In the rows, 128 means zero.
The rows of A fall into 3 groups, and each row is roughly a mix of its group's hidden directions.
A:
[[156 110 156 133 115 143 103 133 126 160 159  85  89 127 105]
 [118 114  77 148 131 112 128 111 183  93 135 141 109 144 123]
 [137  91 120 110 117 176 117 164 143 131 156  91 114 118 103]
 [158 138 174 156 138 122  96 105  82 107 143 131 116 113 141]
 [126 112 140 112 119 163 110 174 123 142 165  86 118  97 119]
 [137 116 167 120 105  74 110 142 138 133 132 152  92 160 118]
 [ 95 134 149 123 115  79 160 151 109 168 113 157 125 136 115]
 [ 95 130 104 105 135 106 144 154 148 161 117 121 132 105 184]
 [105 186 144 146 158 124 117 126 140 117 154 123 154  91 147]
 [109 158 174 116 145 160 105 119 119 126 116 164 151 131 165]
 [170 158 118 141 137 132 119 123 136 180  93 132 160 140 153]
 [ 76 108 150 134 150 140 158 150 159 135 141 118 150 105  97]
 [128  93 138 138 188 142 126 141 110 117 165 143 118  97 108]
 [164 134  86 140 163 124 156 126 165 135 125 144 158 158 142]
 [136 105  95  96  97 175 128 150 116 147 119 106 138 140  93]
 [135 129 123 128 125 136  95 147 198 138 111 119 157 161 124]
 [ 90 100 124 145 120 134 106 122 157  90 133 104 109 148 174]
 [109 188 139 155 146 130 124 122 118 130 143 157 157 109  90]
 [145 128 139 130 115  97 138  97  79 139  85 161 129 156 137]
 [ 92 108 160 112 122 128  90 113  88 106 142 119 134  91 150]
 [145 154 110  76  92 113 106  96 120 111 163 125 111 128 131]
 [141 156 132 161 131 128 123 147 147 190 123  97 130 128 165]
 [112 112 114 136 177 148 133 165 113 183 116 136 141 124 108]
 [153 160 118 140 109 167 111 121  93 177 160 133 133 133 143]
 [119 146 117 130 122  85 152  99 110 139  83 168 140 156 139]
 [132 145  82 141 151 119 125  97 126 136  92 172 140 122 165]
 [ 92 138 158  98 111 120 133 140 151 173 153 146 127 128  86]
 [106 178 140 111 152 135 143 136 127 157 115 124 173 101 156]
 [140 107  80 132 147 107 150  93 174 128  99 142 131 111 136]
 [120 149 120 112  89 153 131  89 104  77 151 110 112 111 124]
 [121 150 130 133 113 121 174 124  58 110 146 144 117 134 130]
 [130 121 154 107 141 135 116 116  72 131 140 116 119  71 151]
 [122  87 145 122 142 138  71 149 145 113 157 101 152 118 118]
 [126 129 159 107 159 170 143 167 148 163 139 113 145  98 125]
 [138  91 106 136 162  97 140 146 165  94 122 139 150 115 160]
 [126 105 112 114  91  91 149 105 133 108 100 122 119 182 130]
 [105 147 153 184  97 134 145 110 130 126 123 146 156 129 168]
 [ 90 145 115 117 119 174 111 129 130 188 155 127 134 133 133]
 [145 135  96 155 149 153 117 130 125 161  80 137 147 142 169]
 [ 99  99  92 115 122 135 109 122 108  80 122 140  85 139 150]
 [152 152 116 117 107 130 147 151 121 111 143 128 148 197 108]
 [104 139 169 129 117 147  85 127 119 126 155 125 145 178 152]
 [128 135 160 141 122 152 140  72 140 125 102 173 124 108 153]
 [147 147 112  85 110 119 132 110  81 110 124 153 102 117  90]
 [146 122 101  81 139  89 135 120 115  87 100 146 113 116 105]
 [120 139 139 146 100  88  95 130  70 123 146 125 108 111 148]
 [139  90 159 130 168 130 159 138 183 134 127 142 106 133 132]
 [132 116 121 163 102 106 127 125 122 150 134  79 142  82 162]
 [158 108 127  99  87 132 133 133 136 100 122 115 115 119  66]
 [157 133 110 167  92 113 142 143 138 152 145  78 150 141 143]
 [133 118 175 164 111 132 138 145 105 125 187 126 115 122 107]
 [141 143 137 159 146 122 141  94 129 118 111 181 135 152  84]
 [104 144  95 129 123 175 106 110 110 152  84 126 117 148 152]
 [146 127 118 144 132 106 142  90 109 131  84 181 128 159 121]
 [117 109 132 174 150 138 120 153 156 166 104 134 143 151 167]
 [151  81 136 151 119 126 122 126 136 106 145 142  84 150  84]
 [104 152 157 143  89 126 111 142  87 136 151  99 143 148 160]
 [113  95 106 137 175 121 125 136 169 126 110 145 121  83 110]
 [141  88  99 136 170  98 132 149 150 100 103 140 139 125 159]
 [143 129  97 108 157 139 140 132 123 126 183 110 162  88 122]
 [ 85 125 151 128 119 124  74 117 133 161 131 104  95 141 150]
 [158 102 140 134 108 127  87 123  77 115 141 108  98 118 155]
 [171 119  91  97 162 121 146 104 116 107 141 136 161 142 149]
 [132 153 136 109 107 107 151 114 189 129 129 146 170 109 134]
 [147 160 141 108  87 122 155 113 133 129 162 165 147  99 106]
 [121 131 136 157  68 126 147 147 138 120 129 118 106 148  79]
 [101 145 130 115 114 151 140 155 158 122 157  98 148 132  73]
 [102 130 174 136 106 152 122 120 111  84 127 161 162 111 135]
 [102 116 111  96 153 113 108  87 142 145 106 142  76 130 134]
 [158 147 156  91 139 151  98 110 118 151 117 117 147 110 175]
 [153 132  88 104 151 117 114 125  97 134  69 144 113 142 128]
 [122 115 143  90 146 132  95 112  86 103 145 123 158 104 163]
 [ 90 160 143  93  91 142 124  91 138 117 124  97 116 130 102]
 [ 89 110 133 160 153 122 115 129 155 153 109 133  99  77 131]
 [144 132 127  84  76 117  99 108 136 139 102  86 123 124 137]
 [104 137  77 109 121  94 146 146 138  94  99 138 161 141 123]
 [130 121  86 117 172 147 108 149 102 182 115 131 130 136 132]
 [139  94 122 112 117 171 109 159 143 121 160  81 112 114 122]
 [163 100 119 136 121 171 121 117 126 114 129 139 119 153  67]
 [130 139 124 111 115 115 164 105  63 117 122 133 113  88 142]
 [144 123 132 144 138 147 118 155  84 174 181 136 120 129 116]
 [132 127 146 107 160 153  99 181 154 128 113 131 145  99  99]
 [119 143 109  96 121 114 115  92 162  95  85  96 130 137 147]
 [156 131  81 119 130 163 101 100 104 125 101 124 145 120 166]
 [133 103  85 120  91 115 137 116 103 139  92 152 119 167 107]
 [102 124 138 151 103 152 124 113  95  96  85 130  85 148 126]
 [ 88 104  91 155 142  94 143 164 112 104 148 121 134 115 110]
 [130 142 107  63 123 102 133 103 130  90 127 120 124 108  99]
 [ 69 138 143 152 109 127 109 153 143 101 125 146 160 158 130]
 [149 131 125 147 112 123 159  81  88 125 160 128 130 154 163]
 [117 130 166 101 173 155  90 123 104 128 138 146 141 110 159]
 [124 167 147 142  86 160 152  92 147 113 137 116 158 106 132]
 [ 94 162 138 119 143  86 165 124 147 145 103 144 154 132 157]
 [154 101 134 165 147 129 118 162 108 148 186 132 128 130 146]
 [112 143 149 167 108 167 126 128 154 169 154 118 153 134 156]
 [172 124 134 111 153  78 153 137 123 105 109 140 139 109  92]
 [119 113 104  98 154 125 122 136 140 119 194  96 144 104 129]
 [145 153 138 132 142 178  91 131 109 119 156 100 147  89 132]
 [104 125 121 140 124  87 114 156  98 162 137 150 102  92 158]
 [140 145 144  97 177 153  92 121 148 155 120 142 135 150 159]
 [134 115 120 158 112 124 132 122 164 109 112 126 190  96 154]
 [115 134 121  95 128  98 132 106 167  96  68 119 131 132 126]
 [134 152 166 162 147 104 115 120  83 142 131 170 122 106 128]
 [134 148 100 149 152 142 141  99 147 125 106 179 147 144  91]
 [117 158  75  93 127 163 119 105 122 154  98 137 140 124 142]
 [112  89 111 103 138 106 120 161 118 130 170 171 100 127 120]
 [137  89 184 133 134 101 140 152 113 152 133 141  89 124 133]
 [132 113 101 138 119 103 127 129 125 155 159  89  82 168 109]
 [175 102  99 110 173 121 133 113 108 130 155 109 142 105 147]
 [123 127 125 167 118 127 163 151 155 134  99 140 111  81  93]
 [123 161 156 156 159 145 105 144 121 132 167 138 134  81 112]]
Here is one row of each group, with its name. Which group are the others in?
[169 143 115 122 144 143 131 132  65 146 154 123 128 111  97] : <77>
[133 131 150 133 176 155 111 104 160 153 110 159 131 109 161] : <7>
[116 142 154 102 111  88 144 123  97 143 100 110 141 137 179] : <62>

[128  97  65 117 147  86 124 113 151 138 125 102 113 128 130] : <7>
[147 107  56 127 133 156 119 108 137 130  98 152 129 136 138] : <62>
[110 118 131 171 165 130 141 162 100 132 178 133 113 141 112] : <7>
[ 81 137 165 137 100 134  79 147 133 140 135 110 114 158 127] : <7>
[118 164 115 105 155 120 121 176 131 165  91 117 125 102 139] : <7>
[158 155 150 112 127  98 103 108 128 140  92  82 119 157 115] : <77>
[156 160 143 103 105 138 132  86 102 137 126 128 138 158 174] : <7>
[132 127 104 153 148 124 152 108 169 117 102 160 170 114 158] : <7>
[146  93 127 156 134 142 121 139 127 135 142 168  94 130  72] : <62>
[ 93  95 148 174 124 157 124 157 120 140 165 139 109 139 141] : <77>
[137 102  84 123 173 129 109 142 136 125 159 100 145 121 165] : <77>
